In the data rows, the value 128 means zero.
Here are some points, one per row:
c(109, 123, 80, 185, 150, 119, 123, 163, 70, 101, 148, 115, 111, 137, 181,
  134, 89, 155, 168, 128, 160, 156, 130, 107, 98, 137, 127, 162, 161, 101,
  123, 174)
c(132, 93, 142, 115, 138, 127, 88, 100, 82, 136, 129, 137, 112, 81, 139,
  117, 134, 168, 104, 183, 132, 116, 122, 85, 80, 147, 171, 158, 143, 94,
  120, 178)
c(137, 197, 116, 147, 128, 115, 95, 117, 116, 219, 120, 141, 188, 105, 103,
  140, 143, 144, 113, 142, 135, 133, 99, 132, 255, 111, 187, 125, 138, 102,
  196, 105)
c(115, 98, 154, 139, 140, 84, 113, 124, 124, 121, 103, 101, 128, 144, 186,
  101, 125, 125, 107, 152, 122, 117, 116, 173, 137, 125, 97, 126, 94, 108,
  129, 85)
c(195, 194, 152, 94, 151, 219, 106, 105, 146, 117, 102, 103, 80, 160, 137,
  186, 100, 106, 85, 111, 101, 129, 149, 129, 102, 153, 122, 144, 116, 78,
  124, 132)
c(158, 93, 108, 104, 165, 221, 125, 88, 120, 149, 110, 124, 119, 140, 102,
  106, 89, 238, 154, 167, 142, 179, 89, 96, 140, 103, 75, 81, 134, 212,
  99, 94)
c(179, 74, 174, 103, 92, 87, 189, 100, 182, 133, 131, 108, 92, 215, 129,
  191, 180, 125, 127, 138, 131, 237, 186, 122, 140, 92, 150, 137, 201, 116,
  111, 124)
c(152, 95, 160, 134, 121, 107, 99, 113, 137, 128, 138, 172, 103, 93, 120,
  132, 81, 126, 84, 143, 167, 102, 125, 149, 155, 117, 112, 150, 117, 139,
  178, 149)
c(104, 141, 80, 136, 106, 123, 117, 104, 149, 109, 146, 169, 76, 135, 110,
  128, 134, 108, 112, 103, 147, 94, 125, 122, 141, 111, 100, 121, 132, 125,
  151, 125)
c(132, 136, 130, 110, 142, 158, 154, 101, 128, 83, 126, 146, 227, 124, 179,
  103, 100, 100, 119, 89, 188, 94, 168, 139, 175, 87, 151, 155, 151, 128,
  94, 117)
c(84, 169, 157, 140, 148, 128, 178, 121, 117, 249, 117, 106, 183, 147, 140,
  136, 142, 109, 127, 103, 202, 119, 119, 125, 138, 138, 157, 92, 83, 124,
  82, 187)
c(135, 124, 111, 95, 194, 109, 94, 183, 156, 90, 118, 109, 115, 170, 134,
  180, 217, 183, 112, 88, 139, 117, 90, 111, 138, 148, 143, 172, 120, 255,
  122, 111)
c(138, 99, 156, 160, 114, 109, 127, 139, 85, 100, 149, 163, 128, 145, 145,
  147, 82, 134, 124, 135, 142, 136, 87, 149, 152, 136, 116, 132, 99, 125,
  172, 148)
c(80, 131, 131, 126, 124, 155, 133, 115, 76, 80, 158, 125, 106, 111, 112,
  114, 143, 124, 128, 116, 117, 139, 124, 81, 113, 124, 183, 119, 89, 83,
  93, 77)
c(150, 128, 147, 168, 171, 108, 204, 136, 95, 123, 75, 121, 88, 108, 103,
  72, 146, 178, 144, 93, 75, 124, 107, 95, 130, 112, 115, 197, 116, 132,
  104, 159)
c(137, 94, 116, 102, 102, 136, 121, 102, 71, 145, 135, 99, 121, 152, 153,
  124, 142, 97, 144, 124, 129, 104, 84, 186, 140, 105, 149, 111, 118, 131,
  148, 142)
c(137, 88, 68, 100, 72, 102, 161, 119, 106, 229, 113, 121, 156, 88, 163,
  163, 107, 172, 151, 81, 131, 92, 123, 135, 78, 144, 132, 162, 115, 144,
  107, 99)
c(95, 129, 129, 174, 118, 148, 148, 111, 139, 124, 209, 161, 100, 86, 183,
  117, 113, 99, 92, 135, 109, 134, 121, 92, 175, 220, 103, 118, 204, 146,
  85, 117)
c(118, 101, 126, 98, 150, 166, 110, 219, 98, 137, 124, 255, 147, 119, 100,
  119, 180, 141, 148, 131, 87, 121, 213, 234, 183, 130, 103, 123, 147, 96,
  92, 134)
c(102, 114, 105, 111, 116, 132, 134, 132, 133, 107, 94, 136, 100, 160, 123,
  142, 110, 109, 78, 121, 86, 106, 114, 109, 145, 125, 130, 71, 129, 116,
  145, 153)
c(128, 95, 128, 193, 119, 133, 89, 108, 127, 124, 110, 122, 173, 190, 66,
  133, 151, 93, 88, 107, 91, 87, 104, 101, 81, 149, 103, 121, 166, 112,
  105, 119)
c(200, 177, 149, 118, 100, 109, 134, 104, 63, 90, 125, 128, 173, 113, 129,
  167, 206, 101, 135, 125, 127, 201, 249, 86, 108, 151, 75, 114, 101, 187,
  164, 140)
c(117, 105, 87, 93, 109, 123, 118, 133, 160, 137, 102, 104, 100, 100, 156,
  90, 133, 89, 166, 143, 137, 99, 140, 87, 128, 139, 144, 104, 157, 127,
  147, 174)
c(96, 106, 145, 119, 108, 121, 133, 109, 149, 106, 113, 146, 115, 110, 131,
  93, 146, 112, 95, 112, 133, 139, 104, 148, 137, 133, 113, 125, 79, 115,
  164, 132)
c(121, 89, 132, 165, 125, 190, 131, 227, 117, 121, 132, 35, 110, 89, 94,
  159, 165, 128, 83, 134, 136, 91, 187, 98, 126, 88, 107, 116, 100, 128,
  125, 114)
c(94, 224, 221, 84, 124, 124, 194, 151, 113, 130, 115, 122, 158, 92, 121,
  138, 116, 110, 151, 127, 143, 115, 73, 114, 79, 113, 108, 114, 226, 109,
  134, 105)
c(168, 189, 150, 114, 98, 122, 96, 163, 111, 210, 128, 139, 106, 141, 123,
  72, 74, 49, 134, 131, 96, 201, 129, 108, 97, 108, 143, 149, 83, 207,
  87, 102)
c(105, 119, 142, 148, 156, 121, 97, 94, 167, 167, 189, 106, 110, 131, 140,
  129, 127, 146, 233, 130, 72, 79, 137, 104, 117, 88, 92, 151, 106, 141,
  146, 150)
c(95, 109, 120, 101, 125, 79, 45, 137, 138, 132, 105, 119, 111, 136, 105,
  147, 108, 111, 132, 96, 145, 170, 128, 94, 98, 102, 112, 102, 151, 110,
  112, 89)
c(214, 111, 138, 175, 148, 169, 92, 117, 244, 107, 115, 96, 159, 114, 109,
  164, 137, 120, 165, 81, 119, 186, 84, 135, 117, 166, 136, 116, 126, 73,
  106, 134)
c(132, 111, 127, 125, 117, 121, 125, 137, 123, 134, 103, 136, 124, 156, 164,
  94, 120, 121, 166, 93, 160, 126, 114, 148, 118, 110, 117, 124, 127, 109,
  190, 122)
c(84, 119, 104, 117, 132, 135, 124, 94, 120, 135, 112, 94, 124, 103, 162,
  114, 148, 107, 118, 114, 151, 145, 111, 201, 119, 112, 87, 182, 131, 114,
  147, 133)
c(112, 147, 118, 188, 90, 194, 136, 183, 192, 122, 104, 215, 109, 153, 144,
  181, 198, 146, 141, 236, 140, 94, 113, 157, 86, 138, 137, 120, 97, 117,
  107, 90)
c(119, 161, 157, 96, 139, 90, 98, 106, 122, 85, 104, 131, 146, 122, 121,
  132, 94, 101, 144, 159, 126, 74, 164, 97, 185, 122, 157, 110, 105, 115,
  75, 119)
c(130, 173, 121, 84, 99, 99, 131, 154, 150, 107, 236, 118, 184, 147, 133,
  103, 124, 227, 73, 152, 124, 126, 102, 112, 93, 101, 127, 165, 102, 87,
  108, 208)
c(159, 171, 150, 143, 93, 103, 160, 129, 109, 92, 159, 97, 74, 137, 108,
  86, 122, 129, 140, 94, 152, 83, 113, 132, 143, 189, 129, 97, 174, 115,
  105, 85)
c(114, 125, 89, 100, 104, 104, 131, 125, 111, 77, 122, 126, 146, 104, 63,
  134, 97, 136, 147, 160, 132, 141, 124, 187, 166, 125, 130, 148, 105, 105,
  93, 159)
c(106, 88, 118, 119, 106, 140, 149, 141, 138, 84, 122, 158, 156, 140, 121,
  115, 93, 90, 108, 138, 102, 133, 104, 134, 166, 142, 149, 126, 121, 154,
  151, 144)
c(83, 186, 153, 160, 109, 123, 108, 102, 141, 132, 113, 89, 148, 108, 110,
  104, 85, 220, 110, 122, 93, 135, 214, 210, 75, 131, 201, 93, 137, 223,
  136, 117)
c(209, 123, 83, 150, 209, 75, 180, 124, 139, 108, 146, 127, 123, 56, 113,
  149, 168, 78, 109, 135, 111, 166, 107, 138, 88, 82, 136, 80, 133, 153,
  114, 110)
c(111, 90, 119, 82, 164, 140, 139, 129, 141, 176, 172, 105, 126, 144, 89,
  104, 110, 118, 167, 167, 116, 119, 141, 100, 104, 185, 140, 113, 120, 99,
  202, 100)
c(93, 139, 86, 159, 158, 108, 147, 114, 171, 117, 105, 145, 121, 171, 132,
  114, 99, 104, 147, 138, 132, 119, 141, 113, 111, 138, 108, 148, 121, 115,
  183, 118)
Along one direction, these points spread out more than along any other. Take the direction at right angles to it along which they spread out most. Then take the direction at right angles to both along which they spread out most. Go by this last direction. How far along it is each point below, from 0 to 99? 50 is the average, and the first point above lies past it. One standard deviation of the points above along it is 16.
c(121, 89, 132, 165, 125, 190, 131, 227, 117, 121, 132, 35, 110, 89, 94,
  159, 165, 128, 83, 134, 136, 91, 187, 98, 126, 88, 107, 116, 100, 128,
  125, 114) : 43
c(209, 123, 83, 150, 209, 75, 180, 124, 139, 108, 146, 127, 123, 56, 113,
  149, 168, 78, 109, 135, 111, 166, 107, 138, 88, 82, 136, 80, 133, 153,
  114, 110) : 53
c(109, 123, 80, 185, 150, 119, 123, 163, 70, 101, 148, 115, 111, 137, 181,
  134, 89, 155, 168, 128, 160, 156, 130, 107, 98, 137, 127, 162, 161, 101,
  123, 174) : 66
c(138, 99, 156, 160, 114, 109, 127, 139, 85, 100, 149, 163, 128, 145, 145,
  147, 82, 134, 124, 135, 142, 136, 87, 149, 152, 136, 116, 132, 99, 125,
  172, 148) : 53
c(80, 131, 131, 126, 124, 155, 133, 115, 76, 80, 158, 125, 106, 111, 112,
  114, 143, 124, 128, 116, 117, 139, 124, 81, 113, 124, 183, 119, 89, 83,
  93, 77) : 56
c(132, 93, 142, 115, 138, 127, 88, 100, 82, 136, 129, 137, 112, 81, 139,
  117, 134, 168, 104, 183, 132, 116, 122, 85, 80, 147, 171, 158, 143, 94,
  120, 178) : 60
c(106, 88, 118, 119, 106, 140, 149, 141, 138, 84, 122, 158, 156, 140, 121,
  115, 93, 90, 108, 138, 102, 133, 104, 134, 166, 142, 149, 126, 121, 154,
  151, 144) : 48
c(179, 74, 174, 103, 92, 87, 189, 100, 182, 133, 131, 108, 92, 215, 129,
  191, 180, 125, 127, 138, 131, 237, 186, 122, 140, 92, 150, 137, 201, 116,
  111, 124) : 52
c(152, 95, 160, 134, 121, 107, 99, 113, 137, 128, 138, 172, 103, 93, 120,
  132, 81, 126, 84, 143, 167, 102, 125, 149, 155, 117, 112, 150, 117, 139,
  178, 149) : 49
c(137, 88, 68, 100, 72, 102, 161, 119, 106, 229, 113, 121, 156, 88, 163,
  163, 107, 172, 151, 81, 131, 92, 123, 135, 78, 144, 132, 162, 115, 144,
  107, 99) : 50
c(115, 98, 154, 139, 140, 84, 113, 124, 124, 121, 103, 101, 128, 144, 186,
  101, 125, 125, 107, 152, 122, 117, 116, 173, 137, 125, 97, 126, 94, 108,
  129, 85) : 53
